In the rows, 128 means zero.
Named moves, each a turn or a mirror, and the order they were made in; the first pair answered
K (before -> after):
[135 102 130 122 114 101 122 129 148 121 104]  ->  [126 103 129 117 115 104 111 146 146 140 118]
[125  73 109 147  93 148 129 145 134 151 120]  ->  [140  79 107 145  95 138 143 115 132 123  94]
[102 152 141 130 131 113 110 117 127 149 127]  ->  [112 161 142 127 134 108 113 104 129 133 114]
L (before -> after):
[ 69 162 156 167 158 116  99 121 155 118 135]  ->  [ 65 135 141 178 131  96  95 125 159 136 128]
[ 88 138 157 136 129  77 105 127 118 108 145]  ->  [ 97  96 131 157 105  70 115 124 117 140 133]
[138  88 131 146 127 124 139 144 118 166 132]  ->  [141 111 143 141 159 158 139 136 112 151 130]
A (before -> after):
[104 136 139 146 147 126 119 131 145 126 109]  ->  [107 143 141 136 129 104 109 137 144 118 115]
[121 108 141 127 123 118 107 182 116 184 169]  ->  [146  79 136 136 130  83 152 133  96 171 124]
[137 110 151 137 151  76 158 113 113 142 117]  ->  [108 127 153 152 169 154 120 153 133 153 157]
[133 139 160 159 178 138 142  89 132 116 107]  ->  [118 178 157 121 129 134  94 148 145 113 164]
C (before -> after):
[163 134 161  84 148 155 161 150  92 115 125]  ->  [140 139 163 104 166 181 146 156 105 116 135]
[143 114 125 117 135 104 132 152 102 149 130]  ->  [144 117 125 113 142 113 130 158 104 143 131]
[ 87 109 114 124  90 130  91 199 177 144 152]  ->  [ 85 100 111 129  82 109  95 193 175 141 143]
Now pairs of rows:
Between the rows of a pair lie 2 to 3 moves.
[142 162 124  89 158 155 119 132 118  84 149]  ->  [128 147 129 122 188 167 118 117 119  90 138] -> A A C
[121  95 103 145 116 150 148 117 146 139 122]  ->  [140 109 117 124 132 127 168 102 132 111  99] -> L A A
[173 141 119  78 115 100 167  97 119  82 115]  ->  [121 136 128 147 177 199 131 110 157 101 126] -> A C
[115 156 143 128 163 126 122 132 127 104 142]  ->  [126 129 145 132 162  99 139 124 117 118 133] -> A K A
[116 118  78 147  95 166 107 157 165 159 135]  ->  [148 159 106 103  94  73 146 110 128  96 112] -> L L A
[162 110 132 141 170 151 130 107 134 120 150]  ->  [154 103 135 126 150 114 125 127 129 149 172] -> A A K
[ 89 142 138 130 103  65 102 138 139 135 131]  ->  [ 99 120 140 147 123  55 127 107 127 133  97] -> A A A
[161 148 109  35 152 162 146 184  64 150 178]  ->  [138 146 129  83 221 210 154 156  83 142 158] -> A C C
[139  89 105 136  93 123 139 128 123 150 120]  ->  [149 155 132  80 113 130 134 140 116 105 138] -> L L A
[163 152 105  68  84 132 140 116 122  82 112]  ->  [173 117 114  79 110  98 172  99  98 102 102] -> C K A
[130 127 110 110  76  81 116 147 130 136 137]  ->  [129 118 133 152 184 181 141 123 124 140 124] -> A K L
[ 84 142 130 161 114  57 111 107 151 114 118]  ->  [ 85 150 142 171 183 149 126  98 151 102 117] -> C A L
[104 162 116 116  67 122  81 183 168 137 164]  ->  [135 131 105 135 154 244 127 156 157 139 140] -> A C A
[ 92 172 117 145 133 136  56 148 149  93 170]  ->  [ 89 119  89 183  98 101  64 140 154 132 151] -> C L
[158 121 103 123 161 161 170 121 123 144 123]  ->  [169 134 109  94 147 144 172 125 117 135 129] -> A A C
[ 89 151 167 146 150 115 103 151 144 119 150]  ->  [109 144 142 148 124  85 132 104 148  93 103] -> L K
[100 130 110 157  85  44 103 117 142 136 128]  ->  [ 95 140 105 149  79  70  79 144 152 146 149] -> A A C
[136 147 132 130 183 135 139 100 125  97 133]  ->  [132 116 135 146 189 130 148 109 118 131 138] -> K A A
[157 155 149  64 103  76 128 147 100 122 152]  ->  [141 165 152  93 167 189 119 167 118 132 168] -> C A A
[ 81 122 129 200 144 117 100  81 153  96 103]  ->  [ 78 139 114 173 101 157  62 144 165 128 149] -> C L A
[101 108 168 190 154  88 132 104 142 147 130]  ->  [110  84 144 184 121 104 128 131 142 177 138] -> A C L
[142 112 126 116 158 141 150 112 132 128 119]  ->  [143  98 133 113 150 114 148 121 120 144 130] -> K A A
[149  87 114 145 112 109 156 115 121 146 115]  ->  [171 109 114 114 120 145 156 125 114 145 120] -> C C
[130 105  93 156  81 145 114 133 134 149 119]  ->  [151 161 121 100  92 113 121 127 117  98 123] -> L L A
[157  84 124  92 158 174 164 121 111 138 111]  ->  [114  80 134 132 178 182 139 138 134 160 131] -> K C C
[148 139 163 114 171  75 163  89 109 104 112]  ->  [105 136 156 155 199 186 120 137 145 137 148] -> L A
[167 144 147  67 160  94 146 112 102 126  98]  ->  [145 162 155  59 146  76 124 124 116 125 114] -> C L
[168  91 124  96 134 102 156 123  98 145 101]  ->  [150 118 123  75 108  99 123 163 107 143 136] -> A A
[ 70 140 144 162 120 113 110 118 175 141 147]  ->  [ 97 128 118 134  73  80 118 128 163 149 150] -> L L A
